[[129 127 131 128 134]
 [125 127 127 128 136]
 [150 128 129 130 129]]
=>
[[129 127]
 [125 127]
 [150 128]]

[[126 104 124 125]
 [111 153 157 123]
 [138 152 122 132]]
=>
[[126 104]
 [111 153]
 [138 152]]

[[141 116 129 141]
 [110 121 133 120]
 [144 120 137 154]
 [138 141 136 115]]
=>
[[141 116]
 [110 121]
 [144 120]]

[[127 130]
 [127 129]
 [122 137]
 [117 107]
 [127 125]]
=>
[[127 130]
 [127 129]
 [122 137]]

[[110 131 129 116 143]
 [140 118 106 138 131]
 [111 150 117 141 106]
 [121 125 151 142 133]
 [139 110 136 114 124]]
=>
[[110 131]
 [140 118]
 [111 150]]

[[105 126]
 [112 112]
 [138 123]
 [115 142]]
=>
[[105 126]
 [112 112]
 [138 123]]
---
[[123 147 135 113 133 121]
 [131 118 128 134 119 120]
 [122 133 114 138 124 113]
 [154 120 136 135 134 134]
 [139 143 133 124 122 140]
 [130 144 119 127 125 132]]
=>
[[131 118 128 134 119 120]
 [154 120 136 135 134 134]
 [122 133 114 138 124 113]
 [139 143 133 124 122 140]
 [130 144 119 127 125 132]
 [123 147 135 113 133 121]]

[[124 144 121 124 139 108 150 129 117]
 [119 141 128 122 137 112 128 145 129]
 [132 148 123 144 128 139 147 136 130]
 [105 133 139 124 128 134 115 142 123]
 [135 135 104 132 137 128 119 136 103]
 [138 103 112 135 111 136 140 127 119]]
=>
[[138 103 112 135 111 136 140 127 119]
 [105 133 139 124 128 134 115 142 123]
 [135 135 104 132 137 128 119 136 103]
 [119 141 128 122 137 112 128 145 129]
 [124 144 121 124 139 108 150 129 117]
 [132 148 123 144 128 139 147 136 130]]

[[135 114 127 127 116 125 107 136 111]
 [132 134 111 122 135 130 141 132 135]
 [130 121 111 140 130 123 129 141 120]
 [134 141 140 106 122 139 127 117 135]]
=>
[[135 114 127 127 116 125 107 136 111]
 [130 121 111 140 130 123 129 141 120]
 [132 134 111 122 135 130 141 132 135]
 [134 141 140 106 122 139 127 117 135]]

[[117 133 124 134 113 130 123 127 140]
 [117 131 116 120 136 121 134 130 139]
 [118 118 119 123 132 122 138 133 140]
 [117 123 118 123 135 121 137 132 140]
 [117 130 122 132 111 133 123 127 138]
 [117 134 116 118 136 121 133 128 138]
 [119 137 115 113 132 124 129 126 134]
 [139 120 143 131 132 124 134 134 119]
 [134 121 121 130 149 127 129 124 123]
 [144 125 143 134 129 120 124 126 122]]
=>
[[118 118 119 123 132 122 138 133 140]
 [139 120 143 131 132 124 134 134 119]
 [134 121 121 130 149 127 129 124 123]
 [117 123 118 123 135 121 137 132 140]
 [144 125 143 134 129 120 124 126 122]
 [117 130 122 132 111 133 123 127 138]
 [117 131 116 120 136 121 134 130 139]
 [117 133 124 134 113 130 123 127 140]
 [117 134 116 118 136 121 133 128 138]
 [119 137 115 113 132 124 129 126 134]]

[[108 130 152 126 125 131 124 130 130 126 129 109 132 110 146 144]
 [121 137 121 136 137 132 137 132 132 136 131 122 132 123 116 117]
 [108 131 142 128 128 134 128 133 133 128 132 109 135 110 136 135]
 [118 132 133 136 137 123 137 124 124 130 124 119 123 120 130 130]]
=>
[[108 130 152 126 125 131 124 130 130 126 129 109 132 110 146 144]
 [108 131 142 128 128 134 128 133 133 128 132 109 135 110 136 135]
 [118 132 133 136 137 123 137 124 124 130 124 119 123 120 130 130]
 [121 137 121 136 137 132 137 132 132 136 131 122 132 123 116 117]]

[[127 129 127 127 137 126 119 127 119 136 135 126 150 134 118]
 [127 140 128 128 131 127 121 127 122 120 120 127 123 137 142]
 [141 116 139 139 120 138 128 142 128 128 128 141 125 117 121]
 [125 127 127 127 137 127 144 125 142 119 120 127 121 133 124]
 [135 130 135 135 138 134 120 136 120 122 122 136 128 136 127]]
=>
[[141 116 139 139 120 138 128 142 128 128 128 141 125 117 121]
 [125 127 127 127 137 127 144 125 142 119 120 127 121 133 124]
 [127 129 127 127 137 126 119 127 119 136 135 126 150 134 118]
 [135 130 135 135 138 134 120 136 120 122 122 136 128 136 127]
 [127 140 128 128 131 127 121 127 122 120 120 127 123 137 142]]

[[141 130 140 137 126 118 138 119]
 [134 116 125 131 143 120 122 119]
 [108 148 124 140 139 150 105 147]
 [130 132 125 140 139 105 127 117]
 [119 119 151 129 117 142 128 109]
 [147 127 133 147 148 151 114 128]
 [136 137 109 111 121 128 148 126]]
=>
[[134 116 125 131 143 120 122 119]
 [119 119 151 129 117 142 128 109]
 [147 127 133 147 148 151 114 128]
 [141 130 140 137 126 118 138 119]
 [130 132 125 140 139 105 127 117]
 [136 137 109 111 121 128 148 126]
 [108 148 124 140 139 150 105 147]]

[[117 136 117 120 139 122 143 144 134 143 137 136]
 [130 153 130 135 149 142 131 128 146 127 146 147]
 [116 129 117 141 132 115 118 116 127 117 128 128]
 [119 137 119 108 138 124 137 136 135 135 137 136]]
=>
[[116 129 117 141 132 115 118 116 127 117 128 128]
 [117 136 117 120 139 122 143 144 134 143 137 136]
 [119 137 119 108 138 124 137 136 135 135 137 136]
 [130 153 130 135 149 142 131 128 146 127 146 147]]

[[145 127 125 116 107 122 128 129 133]
 [134 126 130 128 128 117 130 123 127]
 [141 128 133 114 132 133 128 131 130]
 [134 129 124 125 133 133 125 134 127]]
=>
[[134 126 130 128 128 117 130 123 127]
 [145 127 125 116 107 122 128 129 133]
 [141 128 133 114 132 133 128 131 130]
 [134 129 124 125 133 133 125 134 127]]
